A single turn carries every row of the set below to another of its rows. Some are shown first; where does it send the rows asked next?
z_614: [ -8 -10   2   3  -1 -12  36 -16   8  42  31 -25 -14 -57]
z_815: [ -4   4   5  13 -42  14  35  47   5  -3 -36  -8 -13   4]
z_603: [-24 -11  50   6 -20 -14  31   6  20  14 -38  -1  -8  -1]
z_910: [-20  -1   8   9 -34   6  34  55  22 -10 -29   6 -12  11]
z_857: [ -2  -8  50  11 -24   5  27  33  -9  28 -36   8 -11 -28]
z_878: [-18  16   3   0 -39  -5  -7  18  -7  -3 -39   5  -8 -32]
z_492: [  3 -37 -40   8 -41 -10  34 -20  30  39   4   1   6 -10]
z_179: [-13 -20   3  12  -3   0  46 -25   4  42  41 -15  13 -21]
z_730: [-18 -11  -2   4 -51  12  27  -3   6  -8 -21  20  16  23]
z_702: [ 12 -11 -23  15 -16 -11   2  -8 -15  51 -21 -12  14 -41]
z_867: [  0   0 -12  -5 -60  17  19  28  -1  -1 -17  20 -20 -27]
z_975: [ 13   7 -14  13  -1  -3  46  -2  29  33  26 -41  -4 -38]
z_345: [-21 -33  22  12 -37   7  36  27  18   9  -4  37   5  16]
z_147: [ -8   5 -27  12   6 -11  27  10  39  20  45 -13   9 -32]
z_830: [-16   4  18  21 -19  12  26  55   1  -1 -35   0   2   3]
z_509: [-14 -39   6  18   3 -36  17   0  33  56  -5   3  11 -24]
z_734: [-15 -12 -28   4  -7  -5  21 -13  -2  26  46  -5  10 -37]
z_771: [  3   1  -6  22  14   0  36   1  10  34  32 -24  29 -19]

z_509 -> z_492
z_830 -> z_910
z_867 -> z_857
Now these:
z_603 -> z_730
z_147 -> z_975
z_614 -> z_179

A single turn carries every row of the set below to another of its rows. Some are shown first; where does it send the rows asked next?
z_508: [ 10   0   8   0  24 -28 -35   7 -11 -17 -35 -24   6 -21  -2  -1 -12 -25
   8 -36 -43  35   6  -8  -7 -15 -12  -8  29]
z_729: [-14  11 -26 -29  20 -22 -14  25  12 -12 -30 -16 -12 -15  26   5  -3 -16
  -6 -33 -14  34 -26 -37 -16  10  -7   7  36]
z_764: [-29  11  10   3 -12 -10 -15   8   5 -37  -6  13  14  35  -2 -22 -22  11
   7  -5  35  -4  33  18 -39   2  19  20   9]
z_364: [ 35  13   9  -1  20   4 -20  -3  41  19 -29  16  14  25  24  30  21  -5
 -20  -2 -36  13  41  11 -14 -11   2  11 -16]
z_690: [ -4 -24 -32   0  10  15  15   1  -5  -1 -12  -9 -11  -2  28 -11  -8 -23
 -18 -10 -42  23 -14 -17 -11  20 -23  32  48]
z_538: [  1   6 -23  -7   4  -8  -1  -8  -5 -34  27   6 -15 -12  -2  -6 -35  -3
 -37  -2   2  46 -19   7 -49   3 -22  33 -14]
z_287: [ 11  24  11  20  40  -5 -17  -8  27   7   4 -22  -5  -2  -3  -6 -43 -25
   0 -55 -38  21   2   4 -17  15 -17   0  44]
z_146: [-21  13 -13  -1   0  -1  23 -14 -40 -47  31  -8  -1  -2 -22  11 -14 -20
 -22   1  -1  30  15  -2 -22  11 -20   9  -6]
z_154: [-28  17   5 -21  36 -13 -39 -17   4  -1   4 -25  -5 -13 -10  11  36 -32
 -11  -6   1   0  -7 -19 -34 -29 -30   0 -25]
z_117: [-25  -2 -19   2   1   2   4  26   0   3 -38  -8  13   3   3   5 -17 -15
  41  -2   8  30 -18  -2  14  -7  14  -5 -23]
z_582: [ 12  21  14 -22  11   5 -11   7  61  37 -24  23  -9  30  25   3  14 -10
 -38  16 -21  -9  11 -14  -4   5 -15  32  -2]
z_917: [ -5  35   8   1 -23  -5  -3   7  -1 -24  -1   9  29  17  -6 -33 -21  27
   6 -11  24 -22   7   8 -33  12   3  45   1]
z_933: [-22  -1  -1  19  18  -1 -10   1  13  26  -8  -4  -4  11 -20  -3 -53  -4
  33 -18  30  11  20   3   6  12  24 -13  18]
z_550: [ 20   7   7  28  59 -12 -30 -20 -23  16  20   7 -16 -12  -5   2   7 -17
 -14   1 -11  -2  -2   7 -54 -18 -23 -17   1]
z_874: [ 39  12  14 -15  21   4  21   1   0  44 -29  11   5  18  15  14  19  -6
 -19  16 -22 -13  43  22  -1  12   2   0   5]
z_419: [ -8  25 -19  39 -11  29  13 -13   1  -4 -16   3   8  19   5 -20 -14 -17
  28  -7 -10   4 -13  11  33  10 -28  16  -7]
z_54: [ -1   1   0 -26  24  31   1   5  28   2 -13  18  16  17  20  25  34  -5
 -10 -14 -39   3  49  -5 -13 -18   9   7 -13]
z_7: [-19   1   0   1  35   4  -4 -23 -26  11  11  -2 -30  -4   0 -16  31 -39
 -26  24  -4 -18  -8  -7 -30 -11 -43   4   5]
z_869: [ 23  54  28  -7  11 -16  -1   2  46  42 -20  21 -30   8  -5  11  15 -24
 -18  -9  -3 -12  35  -8 -19  -7   4  19   8]
z_880: [ -5   5  16  -4  28  -7 -14  -7 -25 -41  15  -1  16   0 -22 -18 -47  -2
 -33   7 -20  29  -3  17 -21   6 -37  -2 -14]
z_361: [-11  24   8 -33   9 -33   4  13 -26 -22  16 -14  -3 -28 -33  -4 -37  -7
 -20  -2  15  27 -17  -8 -30   4 -14   7 -13]
z_560: [  8  28  17 -16  20 -18   1  23   5  23 -39  33 -10  16   8  25  34 -13
 -18  15 -10 -10  40 -30  -8   0  15 -10  13]
z_168: [-18  -4 -36  15  -1   7 -15  -4   7  11 -22  28 -21   0   9 -27 -28  21
   5 -10  36   7   2 -22  -8  17   8  29  32]
z_650: [-21  -6  17   2 -14 -18   1  29   2 -18  -3   9   6  44   6 -24 -37  -6
  11  24  27   3   3  33 -25   0  16   9  -1]
z_490: [  6  32  -6  36   7   0 -46  -9   8 -13 -39  27   6  -7  -2 -37 -26  17
  16 -27   0   9  -9  -6   4  -8 -20  17   3]
z_340: [  2 -14 -25  -6  52  -3 -22  -4  -8  22  28   0   2  -2  23  26  16   5
 -25  10  -4   5 -26 -24 -49   5 -15  -3  -7]
z_903: [ 19  16  15 -13   9 -16  -8  23   7  31  11  39 -22  18  16  15  19   0
 -20  16 -12 -17  24 -42  13  -4   0 -10  29]
z_118: [ -5  14  -2 -15  45   5 -14 -29  16  37  46 -39   3   4  -6  17   7 -16
 -14  -9   6 -11  -9   0 -28   7 -31   3 -12]
z_444: [ 34  44   9  -7  10 -17 -17   7  41  17  -6  38 -47   5  26   4  23 -22
 -14 -15  -5   9  17   7 -18 -33  -1   7   4]
z_310: [  0  34  12  24 -28 -12  -6  28  -1 -29  11  16  37  32   3 -11 -21  15
  15   5  -1 -11 -15  -9 -16   8  -2  29 -12]
z_980: [ 43  10  22 -30  17   1  12  10   0  51  -1   2   7 -12  -7  11  11   7
  -1 -11 -21 -17  41   4  -6 -11  15   4   4]
z_141: [  6  18  12  30 -30 -19   9  27   2 -18  14   8  13  36   5  -4 -29 -12
  26  13   9   9 -10  25 -23  -8  12  20 -17]
z_254: [  5  21  24 -32  32  24  -1   4  49  22 -14  21 -14  29  27 -23   7 -17
 -29   4 -29 -13  11  25   2  -8 -26   6  -3]
z_42: [ -4  16  -6  -2   9  -3  17 -16  -6  11   9 -37 -21   6   1  -7 -14 -41
  -2 -27 -15   7  11  -1  17  28 -27   3  61]
z_774: [-23  25   7   3  15 -15 -10  -5   4 -30  52   2 -10  10 -25   4 -51 -10
 -34  -3   7  26  -5 -22 -22  19 -25   5   4]

z_444 -> z_980
z_118 -> z_7
z_508 -> z_287
Now these:
z_880 -> z_774
z_764 -> z_141
z_364 -> z_869
z_117 -> z_490

